In the data rows, the value 128 means zero.
Some points, each followed by its number:
127,99,112,144,137,131,148,103,137,126,137,125,134,127,113,142,123,107,123,162,136,143,135,131,134,127,140,120,154,128,140,135,132,140,115,129,104,101,119,120,95,135,135,139,150,152,114,134,118,134,103,130,108,121,125,153,138,122,160,127,110,123,141,156 0
120,137,133,124,124,141,108,103,134,157,152,105,144,137,138,114,133,112,125,123,92,156,126,129,123,94,105,122,140,148,142,126,142,117,108,131,149,95,147,110,109,147,147,119,152,143,103,112,123,124,170,118,126,137,129,133,120,136,135,122,125,113,153,144 1
128,132,78,155,139,139,152,134,134,118,75,126,135,115,111,130,141,127,108,173,127,124,150,157,135,118,150,119,181,135,122,124,118,149,127,120,97,93,129,137,106,113,122,150,104,143,144,132,110,89,105,143,100,126,136,133,135,131,176,129,114,105,194,149 2
129,155,151,134,119,78,125,116,83,152,95,120,138,110,79,95,125,148,136,156,153,123,147,132,139,157,128,140,114,80,104,115,131,111,135,143,166,140,97,124,120,88,163,112,139,138,125,139,146,123,134,138,128,104,118,133,110,116,145,146,147,114,141,98 3
113,109,151,118,134,141,87,114,142,123,119,131,127,108,118,133,172,67,138,107,100,128,56,121,96,72,119,137,77,123,132,98,97,200,168,139,119,149,140,137,169,157,105,141,90,101,156,125,131,166,152,117,149,171,171,71,172,134,76,160,148,144,40,132 4
150,114,129,93,115,161,139,149,121,140,128,101,112,155,176,164,33,191,136,80,195,105,135,131,92,177,85,129,78,113,139,221,157,13,113,77,169,124,94,165,75,118,159,119,136,93,111,110,158,149,138,146,200,80,76,130,68,95,101,95,155,144,137,116 5
113,113,133,114,118,173,149,143,138,124,131,113,119,137,173,128,110,105,129,98,150,115,103,129,94,129,97,115,96,158,119,158,130,111,116,95,140,125,139,146,115,142,112,159,123,97,131,79,130,142,150,120,156,122,120,110,132,121,120,99,125,129,149,133 6
191,111,87,154,129,131,150,142,174,132,131,148,122,104,137,151,157,150,78,106,79,107,138,145,148,98,151,141,174,130,155,112,122,172,114,134,115,120,144,160,149,139,133,109,93,152,148,138,96,89,148,108,128,129,120,124,101,125,145,125,116,103,129,147 7
116,131,132,115,125,110,117,133,118,129,78,106,131,128,103,115,142,118,121,163,136,109,122,124,119,128,97,147,96,105,90,117,120,116,138,124,140,132,109,133,116,97,141,133,134,121,131,116,141,131,147,149,136,129,129,105,130,130,129,136,145,130,148,114 8
95,110,84,147,119,132,97,138,164,116,170,135,163,107,166,122,108,116,132,96,86,108,106,121,114,92,99,134,123,158,146,114,104,140,154,121,75,72,117,84,139,162,127,146,83,138,106,140,122,152,99,106,143,146,174,133,131,140,125,156,138,142,99,165 9
47,123,105,121,123,122,141,110,127,112,98,120,163,141,97,100,165,76,141,184,107,146,109,113,131,94,130,122,156,173,103,102,81,181,132,138,81,74,134,91,130,165,118,154,134,117,119,122,119,144,108,113,94,153,141,122,204,162,145,130,120,158,156,153 10
148,137,112,145,140,105,110,123,138,128,135,162,132,148,107,148,129,133,121,135,108,143,149,124,139,127,142,130,167,123,144,106,136,143,121,145,109,136,115,125,133,132,139,106,127,140,133,168,125,134,107,134,109,141,141,147,125,146,121,135,124,124,108,132 11
137,77,116,133,137,159,161,157,140,87,118,172,113,103,145,149,110,147,134,101,169,91,112,135,97,139,157,128,107,106,115,154,110,152,140,107,102,141,115,184,131,143,98,154,82,97,172,126,113,127,73,114,156,122,128,90,118,127,132,129,146,149,97,142 12
106,123,71,148,162,99,126,158,157,86,69,148,132,131,100,152,134,124,103,186,116,102,144,111,156,121,162,151,158,143,144,67,85,187,152,156,82,92,102,115,157,146,129,106,92,125,141,179,117,107,61,141,125,135,147,122,170,121,141,141,124,167,95,139 13
86,155,142,112,111,131,109,108,100,154,151,113,146,138,128,90,127,129,150,132,120,163,149,113,119,134,90,123,147,146,109,167,134,54,104,113,130,113,125,89,99,98,157,130,152,122,91,121,135,134,148,145,124,112,135,147,116,160,147,139,141,130,175,114 14
93,112,113,153,130,125,83,130,147,114,118,137,144,103,141,90,145,110,128,152,119,103,142,79,159,94,126,146,118,146,102,86,124,116,153,142,112,108,126,81,144,103,114,129,128,129,163,104,134,130,126,151,120,154,197,111,143,111,160,131,132,161,137,138 15
120,82,67,136,119,154,120,157,171,73,110,144,133,145,122,151,150,103,107,139,118,96,141,105,133,120,103,129,135,140,120,132,112,153,152,105,84,127,105,139,128,145,96,125,104,98,184,160,129,134,98,133,139,138,141,101,147,116,119,125,135,154,115,156 16
111,125,166,113,151,124,158,144,123,125,134,112,103,167,126,128,102,119,147,162,183,142,125,117,126,167,142,125,117,135,129,130,147,111,93,118,144,147,133,122,113,114,135,139,172,132,104,106,141,150,134,139,119,107,113,140,117,122,114,116,117,150,122,111 17
165,115,184,115,141,156,190,166,128,103,148,122,84,106,145,162,97,156,132,107,237,101,112,173,126,138,133,122,115,108,82,145,129,128,110,112,139,167,163,191,120,89,97,170,145,151,133,76,125,128,150,126,154,86,125,122,59,114,135,78,111,127,122,132 18
118,125,114,137,137,146,185,137,104,109,114,134,117,90,118,122,116,152,139,140,190,95,150,133,114,168,137,128,147,105,88,150,117,88,132,113,125,120,116,159,96,114,130,101,96,101,150,146,137,91,94,150,126,110,112,104,126,125,165,135,153,145,157,116 19
154,163,146,129,126,120,136,143,108,147,132,139,125,92,137,105,125,171,119,98,140,99,123,153,134,107,147,142,133,106,100,110,121,112,135,146,149,139,159,154,156,100,131,103,91,116,141,127,118,84,165,124,134,133,136,122,94,124,144,131,132,107,139,102 20
85,132,105,131,126,138,154,142,136,121,141,104,139,129,128,123,129,107,136,135,116,128,131,105,130,129,123,132,149,163,139,147,115,129,121,120,115,104,129,110,116,148,131,140,131,124,116,115,116,120,131,119,119,117,116,135,143,141,134,120,119,141,149,146 21
164,98,159,134,131,152,149,111,149,129,165,135,104,74,135,151,158,106,120,87,102,123,75,140,127,66,142,116,115,129,144,106,119,213,133,140,134,144,185,175,172,178,80,129,119,138,149,96,114,112,170,73,122,154,123,90,147,110,108,112,107,100,75,160 22
81,133,128,121,134,112,113,128,105,113,92,151,149,153,74,127,148,120,146,162,139,133,123,111,112,148,140,129,142,131,107,106,103,141,147,134,113,146,112,112,130,128,130,112,102,97,134,181,152,147,79,144,115,146,139,111,174,151,113,181,151,159,105,126 23
104,90,79,121,132,172,153,150,160,92,106,120,132,135,144,145,127,138,114,148,149,109,145,122,111,141,123,122,148,168,111,154,121,93,108,96,96,90,121,138,99,119,122,135,118,112,137,129,116,106,109,142,135,114,132,121,129,142,155,114,134,150,191,152 24
133,144,146,125,122,129,143,129,105,139,114,105,117,102,122,106,123,147,132,116,153,116,134,143,118,148,110,138,100,109,106,128,129,98,130,133,165,131,126,140,122,104,136,119,123,120,118,107,146,121,159,134,138,110,119,119,107,121,129,118,147,119,146,91 25
138,160,147,117,100,94,79,100,115,163,145,105,150,169,125,97,147,105,118,119,71,159,145,120,143,134,95,119,125,115,155,124,155,120,121,138,153,157,115,85,142,124,159,128,164,147,114,134,137,152,171,125,137,145,109,156,132,150,96,138,131,90,126,106 26
181,158,148,127,125,101,126,124,126,143,140,122,113,154,145,146,110,158,134,107,130,126,151,148,138,167,149,122,116,125,165,109,155,112,101,144,145,155,134,134,138,125,136,122,136,145,103,124,125,139,126,118,145,108,105,166,103,110,97,121,128,105,108,100 27
142,112,151,125,113,119,128,123,119,135,120,122,101,127,110,161,130,121,155,129,133,123,122,91,139,135,133,116,85,130,166,166,131,149,126,120,153,170,116,150,128,158,117,122,159,109,145,122,148,155,135,99,140,124,94,111,151,85,100,119,118,148,79,149 28
153,148,136,142,124,81,105,125,119,144,116,126,132,145,105,113,155,158,110,133,103,129,166,130,164,141,132,156,143,113,132,92,138,108,142,154,149,144,113,103,135,109,159,61,130,122,118,181,149,118,139,153,109,123,133,132,104,114,117,157,146,132,88,94 29
126,144,149,131,134,147,126,130,137,129,146,107,129,104,145,106,136,116,130,106,158,118,120,132,105,141,133,142,102,115,107,119,142,117,126,130,132,151,151,131,136,84,119,143,123,117,139,116,131,119,163,168,149,128,157,122,118,133,120,147,130,123,115,86 30
92,114,103,123,130,144,129,115,144,115,130,126,143,155,129,122,137,102,133,139,105,140,125,118,126,125,115,123,139,167,129,136,117,138,125,119,109,96,128,107,120,154,122,143,136,119,114,123,116,145,119,119,120,126,128,134,158,136,133,118,123,143,153,154 31
127,125,121,122,131,156,146,132,139,118,122,109,126,118,146,144,112,116,134,125,142,124,119,146,97,126,125,111,124,140,126,136,123,129,111,105,127,115,136,144,106,132,112,166,122,134,123,92,124,130,123,127,132,125,120,126,144,140,138,107,121,117,163,141 32
117,148,98,137,139,128,134,141,138,122,128,160,139,144,120,137,136,136,116,149,95,148,143,142,128,99,158,132,205,152,129,130,111,146,106,125,88,98,134,122,125,137,133,133,113,148,121,147,96,104,102,124,89,125,131,151,122,162,164,126,109,113,170,154 33
124,124,114,165,127,116,81,124,138,120,104,143,144,103,133,103,155,112,132,137,120,103,154,89,160,95,145,129,135,135,109,83,119,117,144,135,98,121,120,89,135,83,113,136,122,120,160,124,127,123,127,158,116,146,206,117,131,110,173,173,122,166,124,139 34
112,150,121,125,134,117,71,111,139,138,99,124,131,165,98,115,168,70,108,147,48,167,118,127,144,88,108,129,163,163,157,90,129,171,123,144,134,112,137,100,142,132,136,110,158,138,120,141,133,133,173,128,122,153,145,135,155,148,100,146,119,112,135,145 35
103,146,140,103,107,132,101,159,145,110,125,127,139,172,137,114,144,113,138,90,101,117,112,114,106,110,114,135,103,146,130,107,107,130,154,118,137,145,143,117,160,154,118,135,97,100,142,138,139,155,141,119,153,144,141,109,159,151,80,136,155,125,89,115 36
127,117,121,133,91,99,72,96,130,126,169,153,178,126,146,111,160,128,139,99,66,133,124,113,127,122,82,121,94,110,132,116,137,129,155,133,84,143,87,82,140,149,125,146,112,133,120,150,114,162,100,120,125,156,157,130,146,153,110,163,146,115,97,120 37
114,144,130,119,117,121,81,133,131,121,142,118,158,160,183,103,82,145,154,96,159,107,142,123,115,185,93,132,89,122,108,134,155,38,134,121,114,138,95,88,120,81,138,144,116,109,122,138,155,161,109,183,176,112,149,143,108,139,94,155,161,134,117,73 38
140,136,169,116,127,135,135,128,113,137,161,125,103,124,139,124,110,135,145,91,148,137,124,139,119,135,118,125,105,109,121,150,135,99,123,133,171,139,139,150,131,114,139,111,141,125,121,118,140,137,146,119,155,111,110,124,91,132,106,115,143,128,106,109 39
146,130,135,123,95,133,80,101,97,179,173,106,149,137,172,101,101,139,128,79,102,140,137,100,127,167,60,123,87,87,154,194,178,48,137,111,171,175,89,116,113,122,152,105,143,110,125,115,155,131,175,142,168,124,97,128,106,115,103,146,151,106,119,91 40
108,129,150,118,127,118,119,113,87,145,137,119,122,69,104,126,120,96,147,123,125,134,83,125,125,98,100,125,93,104,109,135,96,162,157,141,148,116,136,128,138,142,133,120,119,129,123,112,137,126,147,94,121,140,120,103,145,125,124,136,138,130,110,135 41
151,124,159,121,106,80,59,111,116,121,164,153,160,145,162,118,141,106,134,86,92,120,93,88,122,153,109,130,68,96,150,77,149,152,172,148,105,215,93,89,196,152,105,149,100,116,157,135,134,175,107,126,157,166,138,113,172,145,61,171,140,125,39,80 42
153,107,157,108,117,92,113,124,89,139,127,133,124,137,108,143,99,133,127,125,146,127,102,102,136,141,105,126,105,77,136,134,151,128,144,124,148,173,115,137,141,150,137,126,129,129,147,127,155,162,130,111,150,129,94,102,134,115,100,139,133,134,75,119 43
109,101,95,137,150,188,134,149,172,116,124,137,119,139,146,161,97,122,110,107,122,126,106,143,107,72,132,128,155,161,145,154,106,127,120,101,125,62,146,150,101,161,133,122,107,111,117,126,117,127,126,120,152,117,153,109,105,108,139,125,123,156,114,187 44
127,136,85,147,99,122,107,75,124,161,171,117,167,87,141,60,172,122,113,130,42,155,173,125,157,108,92,115,160,135,138,132,149,108,111,145,126,80,124,82,115,121,156,116,148,174,116,118,105,104,155,113,100,150,116,172,127,154,178,116,117,79,212,134 45
151,134,162,107,109,111,84,122,119,155,159,111,127,167,139,133,130,143,131,93,105,144,133,117,140,140,94,137,106,118,142,127,171,72,135,124,175,163,129,111,138,122,148,78,151,116,104,151,151,146,176,144,138,117,117,123,108,112,87,143,149,128,79,104 46
106,126,145,128,116,135,96,125,140,118,172,117,147,109,176,90,110,118,146,104,160,91,124,106,144,139,99,122,97,127,107,101,147,81,154,124,109,132,121,88,140,92,99,142,127,118,139,118,148,139,120,145,165,125,176,114,121,117,124,145,145,149,117,106 47
134,157,178,110,126,133,139,93,96,176,179,96,120,128,151,112,109,125,152,95,124,161,113,150,105,120,104,114,111,132,141,147,149,104,104,133,179,118,157,130,117,152,136,135,150,141,88,73,133,147,174,93,131,127,101,143,123,135,124,101,119,102,145,120 48
88,130,116,128,124,141,122,143,138,118,114,145,126,166,138,132,139,108,135,140,102,155,125,132,123,112,120,121,137,163,127,141,119,137,114,116,112,105,124,125,126,146,121,152,146,122,107,112,117,146,99,133,122,125,130,133,141,146,132,115,122,141,142,153 49
170,158,144,132,119,102,125,135,108,124,132,153,142,105,128,114,143,158,116,107,134,112,126,138,136,133,157,142,144,86,104,85,118,144,145,156,122,188,134,142,172,102,122,136,88,142,158,137,107,95,134,133,133,141,134,130,123,154,133,150,127,89,118,91 50
120,162,115,144,146,109,88,109,149,153,104,112,140,150,96,125,157,90,103,160,66,170,124,135,128,82,124,141,179,168,158,95,116,168,104,144,125,97,145,95,125,137,148,116,145,150,105,148,116,124,167,135,91,147,154,145,159,142,122,146,103,114,134,146 51
182,94,90,148,118,144,105,156,180,112,153,142,115,126,167,173,131,133,88,70,87,105,129,122,126,118,106,141,111,117,168,161,143,153,142,100,128,167,112,172,155,146,113,112,95,120,166,146,123,120,152,131,174,130,125,102,107,106,89,132,130,121,70,146 52
135,150,123,144,131,118,129,135,124,140,133,129,120,85,109,119,152,165,119,114,103,119,149,138,144,95,144,139,148,131,120,116,116,109,127,141,134,99,149,134,141,116,148,84,109,121,112,146,121,91,146,120,115,115,130,128,94,130,151,139,142,126,128,127 53
109,186,161,114,157,79,150,144,92,132,47,110,109,174,69,127,101,160,138,208,201,133,163,140,163,165,174,148,165,135,109,81,111,103,119,168,153,115,142,114,114,77,164,104,175,142,92,158,155,126,121,163,95,112,128,168,117,104,122,118,117,149,150,101 54
128,154,184,101,133,146,167,125,71,144,125,120,115,117,128,113,83,180,149,128,221,123,154,144,106,184,108,115,118,93,69,160,151,32,108,109,172,150,114,142,71,71,133,118,151,109,107,107,152,106,126,157,117,94,95,128,93,113,157,111,141,124,181,75 55
128,116,160,79,104,184,142,165,140,106,112,75,116,185,177,139,95,123,136,89,201,91,113,107,72,170,72,118,42,127,102,186,158,59,117,69,164,185,113,167,100,102,105,181,152,67,159,64,158,172,172,158,198,111,94,103,121,109,88,79,145,145,147,107 56
127,150,153,121,115,143,100,97,130,161,144,122,132,146,128,111,146,119,130,126,95,166,132,135,125,95,111,114,152,150,150,131,141,115,110,127,148,103,146,114,108,130,148,121,159,147,98,126,123,142,169,124,131,132,137,144,119,133,137,126,122,103,149,142 57
129,165,147,129,111,93,121,132,102,158,121,124,127,116,109,95,140,173,124,120,121,119,161,134,159,141,131,142,120,107,113,111,126,78,136,153,159,126,115,123,126,91,160,86,133,110,116,151,141,117,145,141,130,112,124,140,89,122,129,139,152,127,122,88 58
113,158,152,112,134,94,107,135,109,131,75,96,139,138,109,100,143,123,119,149,136,120,120,137,127,146,108,153,92,111,106,100,129,127,153,139,161,154,114,114,145,95,137,117,124,112,127,129,155,123,161,165,137,122,132,114,141,126,104,140,152,124,115,81 59
106,126,156,112,153,114,154,149,130,115,116,98,87,169,118,140,95,117,137,175,196,129,143,112,132,173,138,125,126,145,136,151,152,95,85,113,147,136,128,133,98,106,142,137,186,137,103,104,162,147,148,139,128,94,112,138,119,119,110,103,121,152,128,121 60
106,85,89,131,134,132,143,120,144,112,133,115,131,135,121,152,125,99,128,173,124,141,135,113,132,125,132,116,143,147,146,132,128,148,130,118,96,83,127,111,113,160,123,140,148,139,135,140,122,140,82,122,99,142,121,137,149,120,145,114,112,155,146,171 61
150,181,141,136,129,63,133,93,83,154,130,146,126,126,93,123,130,175,145,143,125,149,165,165,153,174,166,125,180,114,147,94,142,112,111,175,143,128,131,109,117,115,159,85,134,174,82,186,129,117,99,121,86,120,114,175,116,129,135,148,123,96,134,93 62
114,148,91,155,133,96,112,115,126,138,71,142,134,132,76,145,148,137,128,179,84,152,178,119,142,121,137,141,161,150,145,135,104,133,114,129,115,84,79,100,77,136,165,101,142,145,94,161,118,128,93,134,77,115,126,149,148,120,165,141,120,148,159,147 63
Which point above is nearest to each new point? Its number follows each.
133,137,147,115,121,145,148,132,116,137,142,121,124,98,149,85,119,157,116,108,158,107,129,162,122,132,137,133,135,104,101,108,133,98,129,134,165,132,157,143,138,97,136,107,111,120,133,122,132,93,160,132,147,128,127,118,87,131,153,125,134,105,159,97 20
138,125,134,113,114,116,115,112,103,116,158,162,120,148,94,164,115,121,152,115,111,173,114,149,127,141,139,99,155,98,150,154,130,164,152,140,124,159,136,134,142,174,127,106,122,138,133,184,143,145,69,97,107,128,93,139,144,138,96,142,128,110,86,141 11
175,120,160,142,133,115,152,103,108,139,124,141,94,88,95,145,151,130,129,142,144,137,125,135,141,118,154,119,109,103,139,126,125,184,120,137,148,159,143,169,134,134,112,115,152,145,147,115,127,114,148,101,108,130,105,115,132,97,130,115,103,121,101,137 28
116,112,129,137,135,187,123,138,167,132,166,142,113,119,150,150,149,115,119,75,78,131,87,148,94,49,114,134,129,168,136,137,91,164,124,113,130,96,164,168,152,174,115,131,88,107,123,104,110,120,167,86,154,134,152,83,109,150,116,111,140,142,108,168 44
162,189,131,109,130,49,157,131,97,144,47,93,108,168,57,164,123,168,130,192,159,139,172,158,133,183,149,138,143,115,144,139,126,125,92,145,153,144,117,149,94,107,171,104,166,149,87,172,139,127,122,137,97,94,61,178,132,117,109,116,114,106,139,88 54
193,141,121,143,137,112,149,145,146,130,153,119,102,125,163,153,86,180,117,94,131,107,149,154,141,163,156,127,127,128,177,136,163,114,101,129,136,131,130,152,137,132,132,116,132,149,113,124,114,109,130,107,152,93,90,150,79,89,112,99,112,107,111,132 27
146,172,146,121,138,73,109,170,126,119,80,91,124,182,148,117,109,172,124,146,190,83,179,93,143,234,141,157,87,125,130,121,162,48,117,129,142,195,78,102,136,48,148,136,138,112,134,138,169,140,135,204,178,88,132,148,94,117,89,142,159,152,123,47 38
99,122,131,130,129,147,127,132,112,128,125,116,130,91,109,117,128,104,142,123,125,129,95,115,108,112,91,128,98,123,101,132,112,146,141,123,139,111,122,132,124,142,118,143,120,120,129,106,125,119,147,114,126,129,134,114,147,127,124,122,129,122,132,133 41
189,138,155,135,137,154,202,113,101,170,178,120,95,61,136,150,101,171,135,74,152,136,126,198,114,108,142,99,151,111,127,169,150,107,82,121,175,98,182,203,97,132,140,107,130,156,98,98,110,78,167,70,123,92,78,135,67,110,165,88,106,76,174,144 48
184,170,121,154,124,87,181,108,90,162,138,127,119,81,87,132,135,173,135,137,107,142,169,172,146,141,188,111,175,93,162,122,144,139,113,164,142,96,137,141,106,142,159,99,141,174,84,167,99,84,102,87,72,104,80,177,100,103,173,132,110,84,143,125 62
147,93,145,112,122,166,102,142,142,118,183,139,138,142,192,166,68,141,138,39,151,106,79,134,86,121,65,117,66,118,130,175,155,90,145,89,107,146,102,151,119,144,109,160,96,94,119,105,130,176,124,122,198,113,145,101,89,119,70,132,143,139,62,133 6
104,87,77,141,166,161,146,179,186,84,89,159,107,143,124,176,106,110,118,133,140,101,101,137,112,76,168,142,147,163,149,129,75,186,148,117,101,75,142,166,124,171,123,119,85,99,158,149,116,123,88,120,149,124,164,89,134,107,125,123,121,179,95,190 44
189,99,143,124,125,132,164,117,121,139,135,116,82,102,117,169,102,151,129,107,154,119,123,156,127,139,142,115,89,95,153,172,150,140,132,111,164,144,129,188,114,148,125,109,144,130,147,119,130,127,141,92,134,118,75,120,100,70,114,100,121,120,101,144 28
87,128,161,100,95,85,62,97,77,124,109,166,170,168,79,86,175,105,139,172,112,153,141,76,142,155,120,129,114,85,90,101,131,111,178,146,116,206,78,57,146,101,125,116,150,91,153,179,160,166,90,171,91,171,152,120,195,150,118,189,143,146,96,79 23
161,105,137,119,125,130,130,127,138,125,133,115,128,158,148,151,105,134,120,103,146,112,125,118,135,155,120,124,105,116,154,132,155,114,146,120,135,166,118,132,135,139,113,129,125,112,147,133,146,140,134,142,149,137,115,121,125,105,93,125,126,124,95,114 43
144,119,152,140,127,146,120,106,146,124,131,128,112,92,124,117,163,122,124,128,149,119,136,125,115,104,152,131,113,115,113,100,128,144,123,135,142,151,151,142,128,94,108,130,141,141,159,107,133,129,157,148,122,161,173,110,139,117,144,120,123,128,120,122 30
148,123,102,154,127,140,151,134,133,141,118,158,132,100,135,114,132,157,110,117,125,117,158,148,159,97,164,130,173,135,120,119,116,127,126,150,125,83,152,136,127,123,140,108,121,132,130,132,90,80,130,124,107,130,137,143,96,118,177,121,114,124,171,137 53
114,160,130,119,128,136,124,141,140,121,77,115,146,174,131,101,144,123,121,150,144,123,149,129,101,140,139,131,144,147,104,121,131,92,103,125,110,134,125,118,119,79,134,160,130,108,138,128,115,136,147,171,136,135,155,143,128,157,129,137,135,121,165,94 8
123,121,155,129,126,116,89,118,137,134,132,127,121,104,130,126,154,92,138,98,102,138,73,116,112,88,124,144,80,128,135,102,100,186,151,142,140,159,140,131,178,150,108,130,101,109,136,117,144,152,156,111,154,152,165,92,165,130,82,159,136,135,42,115 4
129,134,126,108,116,85,106,137,104,103,65,130,150,170,92,128,142,129,121,171,143,113,146,109,134,176,126,127,125,109,118,122,136,117,147,125,106,181,86,109,142,103,123,137,128,106,150,175,145,143,91,163,130,128,113,124,162,132,103,159,138,127,119,100 23
125,134,130,139,144,101,137,108,136,125,102,116,130,132,87,130,140,111,125,183,133,144,155,135,132,151,134,124,131,121,144,120,149,127,111,138,120,108,103,111,100,111,142,118,164,158,98,157,139,141,106,145,95,122,135,142,142,123,122,137,122,141,122,128 0
101,116,115,124,109,155,110,148,152,120,142,137,123,154,145,132,139,99,131,88,78,131,103,114,114,84,118,127,112,154,145,144,110,138,142,110,120,106,140,135,141,164,123,125,113,97,134,113,124,149,136,93,147,137,138,109,123,128,99,128,140,139,91,164 36
155,147,155,115,127,145,152,147,113,135,140,136,113,97,158,103,120,161,110,96,175,107,128,153,128,131,148,137,128,104,90,123,126,105,122,135,156,160,169,151,153,86,127,127,109,124,134,103,127,102,152,137,150,119,121,128,92,145,145,113,134,99,151,94 20
126,138,159,125,132,123,117,117,116,137,122,138,131,110,129,111,134,125,139,104,152,108,95,122,129,118,149,136,112,112,119,86,114,153,151,151,138,166,156,133,174,113,115,126,99,118,153,120,147,135,147,131,149,159,159,107,149,134,96,149,140,132,81,98 30
137,120,142,133,128,178,183,113,116,160,193,122,114,70,175,102,109,145,155,91,141,150,106,167,109,109,152,112,137,136,130,167,129,112,92,108,160,80,175,147,112,139,136,139,131,157,100,61,112,92,148,86,121,105,112,137,88,132,191,98,115,108,187,140 48
109,142,130,110,116,129,106,164,141,106,137,137,131,149,154,124,143,122,126,82,99,118,100,116,112,119,119,138,97,144,126,111,110,144,160,129,125,161,141,128,179,156,111,137,87,94,139,133,135,149,133,124,154,153,141,105,153,150,74,136,150,132,69,115 36
132,136,112,167,115,107,163,94,123,144,161,126,153,60,114,72,194,115,113,160,77,130,156,136,168,93,159,120,178,131,113,93,125,160,123,159,107,98,154,104,128,121,138,126,146,176,127,129,80,67,139,88,58,151,127,164,131,146,203,120,107,91,204,145 45
86,142,127,114,117,125,107,104,111,155,149,108,158,138,144,86,116,125,145,127,106,145,142,102,125,123,82,128,130,141,121,155,139,67,117,121,134,87,114,82,96,119,158,123,150,115,89,116,130,132,145,143,121,115,130,144,126,145,152,133,136,133,168,115 14
90,124,160,94,127,136,107,121,125,131,134,99,120,176,133,151,76,97,162,141,169,156,102,98,104,153,84,113,83,150,128,159,138,86,127,106,128,130,121,102,100,138,121,146,174,107,109,117,161,187,126,147,144,125,125,131,153,114,77,116,128,171,102,123 17
157,129,72,156,146,141,136,164,191,114,122,120,112,102,173,144,113,168,108,120,113,95,164,132,146,103,157,149,133,172,157,108,130,120,90,125,118,61,145,139,129,119,130,135,120,163,123,101,94,91,125,120,146,108,133,156,86,104,169,81,112,133,178,157 7
119,111,75,133,130,138,134,150,145,113,138,171,127,168,118,168,128,127,118,132,70,161,121,163,126,101,141,115,190,152,156,129,115,180,123,125,97,84,131,137,132,194,134,118,113,148,108,177,92,126,78,92,99,136,111,147,121,151,138,122,117,119,143,188 33
112,126,101,124,123,186,157,140,152,121,158,123,120,106,175,129,115,153,134,90,127,113,126,145,125,102,133,123,144,159,115,153,118,111,128,130,117,81,180,150,127,139,117,122,112,122,121,110,105,90,129,115,136,120,120,127,109,131,145,91,122,129,167,150 32
154,118,166,140,137,151,143,108,135,133,146,114,110,80,135,104,144,110,137,125,167,112,127,131,135,115,141,116,103,102,115,109,138,134,131,136,143,153,154,139,129,87,105,136,137,141,154,105,134,117,153,136,130,139,147,112,115,106,136,124,125,123,114,117 30
160,112,141,122,115,118,118,114,113,138,110,134,95,150,110,165,140,128,152,121,125,145,123,114,131,146,130,110,93,115,157,161,137,134,132,116,156,182,118,151,126,145,114,114,156,107,148,128,142,154,129,117,136,138,90,114,151,102,93,128,132,128,85,131 28
152,90,94,131,137,145,122,170,172,78,101,151,123,178,126,168,127,130,91,126,132,91,132,116,125,146,130,144,132,120,150,135,133,146,148,100,100,172,97,162,138,144,120,124,99,100,178,166,132,138,111,151,159,133,125,96,126,124,87,139,135,144,87,147 16
124,98,126,160,146,123,114,125,124,137,135,154,122,92,115,139,118,84,124,127,89,144,71,130,131,67,129,138,126,109,139,121,106,201,154,135,116,99,114,143,138,161,136,131,117,142,141,104,114,134,133,103,126,144,149,110,121,123,132,135,124,143,94,168 41
118,106,120,117,135,120,92,157,143,100,107,141,118,169,140,151,97,140,127,134,164,102,118,88,125,166,122,146,78,122,134,140,126,118,158,121,125,172,91,118,145,122,109,122,115,89,160,156,164,153,91,163,167,125,137,104,141,109,82,147,144,171,63,113 43
125,161,136,127,120,84,103,135,102,133,101,144,144,158,116,105,129,142,130,119,122,128,136,119,152,160,137,141,132,112,114,95,119,126,153,149,131,166,119,101,162,105,139,125,119,118,139,148,131,128,133,143,127,138,133,140,138,144,107,149,135,114,118,88 59
127,137,159,120,111,128,164,95,71,162,153,122,137,100,103,94,140,134,138,132,140,151,127,133,138,151,120,116,152,102,104,141,133,116,123,135,139,145,138,135,112,127,137,116,136,131,117,140,133,111,148,113,104,130,103,136,131,143,144,140,137,106,140,108 25
130,121,158,112,120,133,113,136,128,124,152,136,128,133,142,124,147,112,134,84,120,122,88,115,128,124,132,130,111,115,127,113,133,150,159,134,137,184,153,139,176,141,106,127,108,106,157,133,136,144,155,126,142,155,144,95,137,141,79,150,142,132,62,113 36
123,140,131,119,111,122,113,134,125,130,139,121,130,156,147,115,125,123,132,112,118,117,126,105,151,135,115,123,135,141,146,125,130,116,143,132,132,137,130,119,146,157,126,116,125,117,135,119,138,143,136,113,155,132,110,129,131,131,104,118,143,124,120,125 36
89,120,142,120,148,146,160,144,122,111,119,148,109,113,133,143,98,144,164,130,183,111,112,129,103,124,167,126,108,140,119,127,91,132,131,128,112,98,144,151,128,145,110,142,107,112,120,108,129,144,66,113,138,128,136,115,139,122,128,115,133,180,103,138 12
156,145,154,103,114,100,188,124,73,162,102,107,98,115,100,112,127,193,128,156,169,129,185,107,162,192,153,136,118,97,107,183,156,52,97,127,196,168,132,147,110,88,153,82,182,109,135,111,137,82,153,136,92,108,33,147,103,102,168,102,122,126,199,75 55
129,127,81,142,135,143,139,122,151,127,145,167,140,153,111,172,132,118,115,136,49,176,114,175,131,85,159,110,213,153,166,121,115,189,126,133,87,80,146,131,134,206,135,114,103,155,111,165,96,104,73,85,77,137,118,139,140,149,143,139,107,111,135,183 33
126,124,112,129,141,200,148,148,164,120,140,132,112,122,170,135,115,141,109,94,130,120,124,176,103,107,134,130,144,151,122,144,123,113,111,107,142,102,162,163,126,117,126,134,100,134,122,122,118,94,147,129,156,115,133,121,99,143,134,103,134,116,164,145 32
113,134,93,141,129,130,119,113,144,135,105,139,133,154,100,141,145,130,131,158,78,151,168,124,114,102,112,126,159,165,158,158,122,121,96,120,112,79,98,113,93,153,148,111,126,143,99,154,122,146,108,123,111,132,121,139,150,140,148,131,129,138,155,161 63
138,139,114,137,133,134,130,135,124,120,108,140,128,106,126,136,117,136,134,125,141,118,123,127,120,125,142,126,135,127,127,117,108,164,132,133,125,134,130,148,133,128,111,158,112,137,151,121,113,122,108,121,131,140,126,129,150,128,133,122,114,117,150,143 32
160,167,108,153,103,93,102,108,126,170,148,105,147,106,130,100,152,150,98,126,69,136,158,126,172,120,120,137,150,113,143,127,149,111,121,154,144,119,126,98,140,104,155,97,153,167,109,129,118,91,170,126,105,133,122,166,103,124,145,127,116,78,171,118 45
147,111,168,142,113,156,124,102,111,136,196,147,138,100,162,107,148,111,138,88,122,144,113,152,132,114,104,101,116,108,98,122,145,119,139,121,114,154,130,115,130,115,99,152,128,144,124,98,113,116,147,122,116,135,163,125,102,146,141,134,128,104,131,127 30
143,161,141,131,137,80,91,157,134,118,97,105,125,191,164,104,94,166,122,136,187,83,175,87,160,219,122,161,85,111,137,126,165,35,120,132,136,193,73,100,131,50,146,138,149,110,154,116,166,151,143,206,179,96,145,152,91,106,92,136,143,146,115,55 38
